One vector is turned by the same rotation once a step. Each row is the vector after some number of steps, and that number follows the row.
The counts run from 0 to 125.
[ -8   6  -4   7  -8   9  14 -12   3   4  -1  15 -14 -10  -5  18   3 -12
 -10  -9  10  -3   4   4   1   2 -12 -11  -8 -11  10   6  -4  -4  -8   0
   9  -1  -7   1  -8  -7 -10   8  -1  15  -6 -22   6 -16   2 -22  11   6
   7  -8 -10 -21  11  17  -8   0]
18
[  6  -9  -1  20  -8  -1  -2   3 -14  -2 -13 -15  -6 -14 -14   1  -5  -9
 -13  -4   2   4   1  23   1 -11 -10 -10  23 -11  22  -4   4  -9  14   4
  14   1  -2  -5 -16   5 -13  -2   0 -14   7  -2   1   3   9   9  -7  10
  -5 -13   4  -2  17   3  -2   4]
98
[  5  -1 -25   3  -2   1   3  10  -4   9 -21  11  -6   4   6  -5 -11 -12
 -19  -9 -11  11  -3   0  -8  10   4   1   9  -1 -17  -9   3  -7   4   5
 -13  -3   3  -3  31   7   6  -5   8   0 -10   0  11  -7 -11 -17  -9  -5
  11   3  -3  -8  -3   6 -12   8]
79
[ 23 -14  13  11  18  -9   1 -17 -14 -11   4 -14  -5  -1  -4  -2   8  -4
   3   1 -17   9  14  -2   4   5  16  16  17  -6  -1  11   9   4  -4  -3
   9   4  11  -5  19   9  -4   5  -2 -15   9   9   1  -2   9   3   7  -4
   8  14  -3  -1  14  -2   5  13]
32
[  4  23   0 -16  -9   9  -6  -9 -13   1   8  -2  13   1 -10   4  13  -1
  -6   4   7  -7  -4   0  19   1   4   5  -4   0 -14   0   3  -4  17  -8
 -10  -7   8  -8 -13  -3   4  -7  13  18  -2  -4  11   0  18   0   5  11
   6  33  -1  -7  -8   9 -11  11]
125
[ -8   2 -13  22  11   6  -3  -2  -4   7   1  17   3  -3 -10   1  -1   0
  -5 -15  -7  -8   5 -18  -8   6  -2  -7  -5   3  -9  -6  -7   1 -24   6
  -6   2  14  -9  25 -13  11 -17  -8   6 -18   3   9  -4   2  -8 -12  -6
  13   4   8   7  -5  18  -2  -3]
76
[  2  -9  -5   1   0  10  -8   9   0   0  -1   7   2 -16  -6   9   8   2
   5 -13 -26   4  -5 -10  -5 -12  11   4  16 -12  -2 -10 -11   1  11  18
  -6  -3   7 -23  10  -3   8 -25   3  -4 -15   1  -9  15   2   5 -16   6
  -2  -3   6  -3 -12   9  12   2]
41
[ -4   5   1   3  11   8  13  -2   3  -3  22  13   9 -11  -7  -8   1   8
  15  -3  14 -18  22  -7   4  -6 -11   8 -11  -7  -1  -6 -10   0 -12  13
   0  12 -10 -10  -3 -16 -11   5  16   6  -3   1  12  21   0  -8   6  -1
  -5  -5   4   9 -16   5   6 -23]
108
[-10  -5 -17   8   7 -10   7   1  -7  -1   1  19  -2   4  -2   8  -4   0
   6  -8  -4  18  27 -12  -2  -8  -7  10  19  -3  -9  -4   0  -4 -15  11
  -7  -6   7   0  14 -12  -9   5   1  -1  12  13   8  12 -12 -24  -2  -4
   5 -17 -16  -9   9  -2 -10 -10]
114
[-12  -7   3  -9  -7  10   5   1   8  -2  -6  11  13  -4  17  10  -6  -4
  11  -8   9 -19  14   2  -4   3 -12 -15 -11   1   5  15  -4  -7   8  -3
  -4 -17   6   1 -21   6   3  13  18  -5   4   0   7 -15 -23  -7  13 -13
  -7   7 -14  -5  15  -3 -16  -4]
53
[  2 -20 -17   2  14  -4  14  -7   8  -1 -17  24  -1  -3  -5   6  -8   3
   6   6 -14   0  24  -2 -13   2  -1  11   6 -13 -20  -3  -1  -5 -21   8
  -8   2   7   9  19 -19  -8   4  -1 -10   4  14   8  14  -4 -10   7 -18
   3  -2  -5  -5   3 -10 -10  -5]
112
[  7  19  -4  -4  12   0   3  -8 -13   0   5   8  12 -23 -25  11  -8   0
  -2  18   2  12  -1   8   0   9   4  22  16   7   8   0   7  -5  -3   6
  -8 -12  -6   0   6  -6 -11  17   1   5  18  -9   7  13  12  -5   3 -11
  15  -1  -4  -7   9  -2 -13  -3]
26
[ -6 -20   8   3  -2  -5   9  -7   6   0 -16  14 -20   2  20  14   3  -6
   3 -14  -5  -4   2   8  -4 -19   0 -15 -14  -7   3   7 -25  14  -7  -9
  -3   5  -2  -1   2   1  -4   4  -9 -14  -2   3  17 -22   1 -28   5   5
   2  -8 -10  -6  11  -7   9  -1]
15
[  3 -12   6  17   0 -12  -8   5  -6  -4 -24  -7  10 -13  -8  19  -6 -16
 -15   8  -8   4   4  28   2 -14  -9 -12   5   2  19  -8  -8  -4   7   2
   6   9  10   5  -8   5   1  -3  -7 -25   6  -3  -9   1  -1  10 -12  -1
  -7   0 -13   2  10 -10   0   9]
96
[  4 -17   2 -19 -11   8  -2 -13   4   1  -4  10   9   0   0  -7   7   2
 -12   7   4 -20  -3  -4   5  -7   1  -8 -11  -9 -14 -12 -14 -13  -2   8
 -10   8  11  -9  -6  -4  -5 -20  17  -5  -9   4   5  11  13  13  -2  -7
  -7  19  17  17 -16 -11   1   8]
5
[  2  -4  -6 -12   1 -11  10 -23  -6  -2 -18   4 -14  15  16  -8   4   3
   8  -6  -5  -1   5 -11   3   0  12   8   7   2 -24   2 -12   5  10  -7
  -3 -11  14  -1   5   1  -2  -8  -5   7  -3   6  22 -18   6 -21  -4  -7
  -1  12  -7 -18  13  -2  -2  16]
119
[ 17 -10   7  -3   8   1   8  -7  -2  -9  -3  -4  -8 -10   2 -12  -6   9
   6  -5  12 -19  -4   9  -5 -16  -4   2 -11   6  21 -14 -24  12   4   1
  19   7 -10  -3   2   9  -6  -6   1 -11 -14 -17  16 -10  11   3  -5 -10
 -11  -1  11  12  -6  -2  13  -2]
102
[  6 -29   1 -15  -7   4  -5  -6   7  -1 -12  18  10  -1   5   8   4  -2
 -11   9 -10   2  -5   3  -6 -23   1 -13   1 -10 -13 -10 -12  -6  -4   5
 -18   4   6  -9  -4  -5  -6 -10   9 -19   4   4  -6  16   1   2   1  -6
  -4   6   8  11 -14 -12   5   2]
7
[-14  -7   6 -10  -7  15  10  -5   5  -1   0  18   7  -9  12  13  -3   2
   9 -11   2 -14  11  -5   0   2  -8 -19  -9  -6   8  16  -3  -8   0  -2
  -2 -13  10   0 -24   2   5  19  16  -1   0   3  -5 -15 -16  -3   9 -12
   0   5  -4  -3  20  -7 -18   8]
52
[ -9  -7  -2  25  10   8  -2   3  -6  -2   5  -1   7   4 -12  -5   6  -8
   5 -21 -10  -3  16 -16  -2  -1  10  -5   0  -8 -15   5   2   0 -18   7
 -11   7  -1 -17  18 -13   0 -14  -3   0  -2  11   9   8  -6 -10   2  10
  18   3   7   6 -11  24   8 -15]
74
[  5  -1  -5  -1   4  10  18  -5   2  -5  20  10   6 -15 -11  -6   3   3
  12  -4  10  -6  16  -4   5 -11 -12   8  -1 -11   4  -7   0  -6  -6  15
   4   3 -22 -10  -3  -7 -22   5  19   0  -3  -6   8  20   2  -8  13  -1
  -5 -12   3  -3 -17  10   4 -24]
107
[ -2   7  21 -15 -17  -8  -1  -2  -1   6   4   6  15  -6   9  17  11 -13
  -5   1 -10  15   0   3   9  -1   6  -4 -11   1   6  14   1   1  20   5
 -15  11   5   0  -2  16   7  12  14 -12   3   0 -10  -2  -6 -16   6  -9
   7  12 -22  -9 -11 -12   0   4]
88
[-12  20   5  -7   8  -1   7  -8   7   3 -14   5   3  -9  -6   6  -5  -1
   5  10   2  -9   5  10   0   1   6  17 -25   2  -5   1 -24   6   9  -2
  -2   8 -10   7   2  -8   1  -2 -22   4  -5 -13  21   4  18 -22   5  -9
   6  13 -12  -5  -4  -1   1 -10]
22
[-20   2  10   6  -5  -3  -4 -13   6 -11 -26  -2   4 -14  -5  12   1  -1
  11   5   4 -12  10   2   4  11   3  -8  -4 -16   4  13 -12 -14  16  13
  11   5   3  10 -19 -16  -2 -18 -17   1  11  -3  -6   0   2  -4  -3  12
   2 -11  -9  -5  12  -2  -2  -1]
57
[ -9 -14   0   8  -3   8   7  -1  -5   4  -1  17 -10   7  10 -14 -12  -8
  -5  -9  11 -12  -1  14   4 -13 -13 -20  -5  -5  -6  -9  -8  -9 -13 -10
  -9   1   8  -5 -13  -8 -10  15  12  -3  -3  11  22  -6   5 -11   4  12
   5  -7  11  19  15  -2 -18   4]
12
[ 21  -4  13   6  23 -14   4 -13 -17  -7  -2 -16  -3  -2   1  -9   8   1
   6   6 -12   6  14   6  11   9  11  19   8  -1  -4   5   9  -1  -3  -5
   6  11  11   3  15   8   3   6  -4 -11   0  14  12  -5  16   2   3  -1
   6  17  -1  10  10 -11   1  11]
31
[  2 -14  -7  23   5   9   7  -3  -5  -6   3  -6   7   1  -8  -1   9  -8
   2 -12 -10   1  23  -6   6  -2  11  -2   3 -13 -18  13  16  -5 -17   2
  -4   6  -4  -6  18  -9  -8  -9   6  -5   3  11   7   8  -5 -13  13  10
  15   5   1   5 -15  16  11 -17]
73
[  0   6  14 -21 -11  -1   1  -7  -1   2   2   8  12  -1  17  13   3  -8
  -3   7 -15   8  -9  -2   0  -1  11  -2 -11   5   1  13   1   2  21   4
 -20   0   6  -1  -2  23   2  11  19 -11  -4  -7  -3  -9  -6 -15   4 -18
  10  18 -12 -13  -8 -15   2   7]
87
[ -4  -4  20 -12  -2   2   7  12   9   1   0  17  -5  -3  23  -6  -2   1
  14 -17 -16   7  -3   5   1 -20   3   0   3 -18  -1   4  -6   1  17  16
 -16   6   3   2  -3   7   2   7  15 -12  -9  18  -4  -7  -2  -8  -2  12
   4 -11   7   9  -2 -18   0   0]
48
[  4  16  -1  -8   9  -1   6 -14  -3   1  -2  13   3 -22 -24  20  -4   2
  -1  20  -6  10  -1  10  -1  11   6  25  12  -9   4   3   6  -2   0   6
  -8  -4  -4   8   9  -8 -15   5 -10   8  16  -9   0   8  19  -6   5  -7
  18  -2  -2  -8   9  -3  -5   2]
25
[ 20 -12  -1   8  13   2  14 -12   3 -10   0  -3  11   0  -3  -1  11 -10
  -8  -6   6  -6  20   0   3   5  -5  -3  -9  -9  -9  -2  17  -8 -21 -14
   5  13  -3  11  27  -5  -6   2  15  -3   2   2   6  -5  -3  -5  16   5
   5  21  -5  11 -17   7   9  -2]
71
[ 17   8  -7  16   6   3  -1   1 -16  -4  19 -16   4  -2  -2  -2  17  -8
   4 -10   2  -7  22 -12   5  -3  -8   0   4  15   6  -7   3   3   0   1
  12   2  20 -11   8   4  13  -7  16  -2 -17  -5   4   1  -6   0  -5   1
  -9  24 -15  -2  -2  20   1   7]
36
[  8  -6   0  20  -8   8   1   2 -17  -2  -3 -12  -3 -11 -11  -8  -7  -7
  -6  -4   7  -5  -5  20   4 -15  -7  -9  16  -1  26  -6   0  -6  13   2
  17  -8  -5 -11 -22   7 -15   0   4 -12   3  -4  15   2  10   4  -5   7
  -5 -15  13   0  17   7  -1   0]
99
[  5   6 -14 -15  -7   9   0  19  -3   9   9  27   3 -13  -2   1  -8   5
  -8 -11   1   1 -12   5   1  -5 -12  -3   8  -7   4 -29   0 -10   3  12
 -13  -7  13  -4   5   9  12  -2  29  13 -21  -2  -8   1  -5  10 -15   1
   0   1  10   9  -6   1 -13  14]
44
[ -1 -28  -4  -3 -10  -5   1   4   3  -1  -1  22   8  -2  -2  16   3  -6
 -13   0 -10   9   1   2  -2 -33  -6 -16   3  -9  -5 -12  -9 -10 -11   8
 -22   6   2  -4  -2  -4  -9  -4   9 -21  13   5 -10  12   0  -3  -5   6
   1  -4   1   9 -13 -16   5   0]
8
[ -9  20   8  -4  -8  -2   4  -3 -17  16  13  11 -10  -4   7 -10   0   0
  -2 -14  -4  11 -11 -16   4   7  12   5   0  -4   3   1  -2  -2  17  20
 -10   8   5  -9   9   7   8  -4   4  17 -15   0   7 -18  12 -14 -16   8
  17 -12  13  -2   5  -1 -12  11]
83
[ 22  -8  -5   0  18  -2  14 -16  -4 -11   9   1  14  -2  -7   2  11  -1
  -3  -3  14  -6  18  -2   0  -4  -9  -7 -14   3  -4 -10   9   0 -27 -18
   7   5   3   6  27   3   2   2  15  -1   7  -7   9 -11  -5  -3  11  -6
   5  21  -3  14 -16   2  11  -1]
70
[  8  -2   0  16  -2   8   7   3 -13  -1  -1 -14  -7 -10  -4 -18  -3   0
   4  -4  11 -13  -2  14   3 -18  -4  -4   9   5  22  -9 -13   3  14   2
  17  -8  -5 -17 -17   9 -14  -5   1 -17  -2  -7  21  -2  12   6  -6   2
  -7 -11  17   7  11   4  -1  -3]
100
[-22   5  14   7  -7  -4  -4  -3  12  -9 -25  -7   6 -12   5  13   2 -12
  14  -3   6  -8  19   6   4   2  -2  -4 -15 -15   3  16 -11 -12  14  11
   7  11   4   7 -16  -9   7 -16 -17  -4   7   4   1  -2  -4 -10   5  12
  -3  -1 -19  -3   6  -6  -2  -4]
56
[  5   2   9 -25 -10   2   6 -11   1  12   0  14   5  -5  19   3   0  -5
  -4   4 -11   0 -13  -5   2   2  16   0  -9   6  -1  12  -2   6  14   4
 -17  -8   5  -6  -2  20   4  11  21   3 -11  -7   4 -13   3 -11   4 -18
   7  17  -1  -7  -1 -10  -3  16]
86
[ -7  17   5  -6  13  -9   3 -16   4   0 -14   9  -2 -16 -12  13  -1  -2
   3  16  -5  -2   0  13  -2   9   9  21 -11  -6  -2   1 -18   3   3   4
  -2  10  -7   9   8 -12  -2  -7 -23   0   6 -14  11   9  23 -16   5  -7
   7   8  -8  -4  -4  -3   6  -4]
23
[ -6  14  23  -6 -16  -5  -2  -3  -9   5   7   4  19 -13   4  18  13 -15
  -6   4  -9  12   1  -1  12   3   5 -11 -12  -6  10  18   8  -6  19  11
 -13  18   6   3 -18   7   4   5  11  -9   4   3  -9   1   1  -5   1   5
   9   9 -18  -3  -8 -12  -1   1]
89
[-16  23   1  -9   3   5  12  -8   5   3 -10   4   4  -8   1  -6  -4  -5
   6   1   7 -15  -2  10   1   4   0  15 -19   6  -4   0 -21   3  10  -4
  -1  -3 -11  -1  -5 -10  -7  -2 -12   3  -1 -18  28   2  15 -25   9  -7
   3   7  -8 -10  -4   7  -6 -15]
21
[ -8 -21   5   6   6   7   6  -2  -5   3  -8  11 -11  11  15 -12  -9  -5
   1 -15   4 -12  -3  13   0 -20  -6 -19 -13  -2  -7   0 -16   3 -12 -17
 -11  -2   5   1 -12  -3 -10  10   7  -7  -7  11  25 -18   7 -19   9   7
   4   0  13  11  16  -7 -10   2]
13
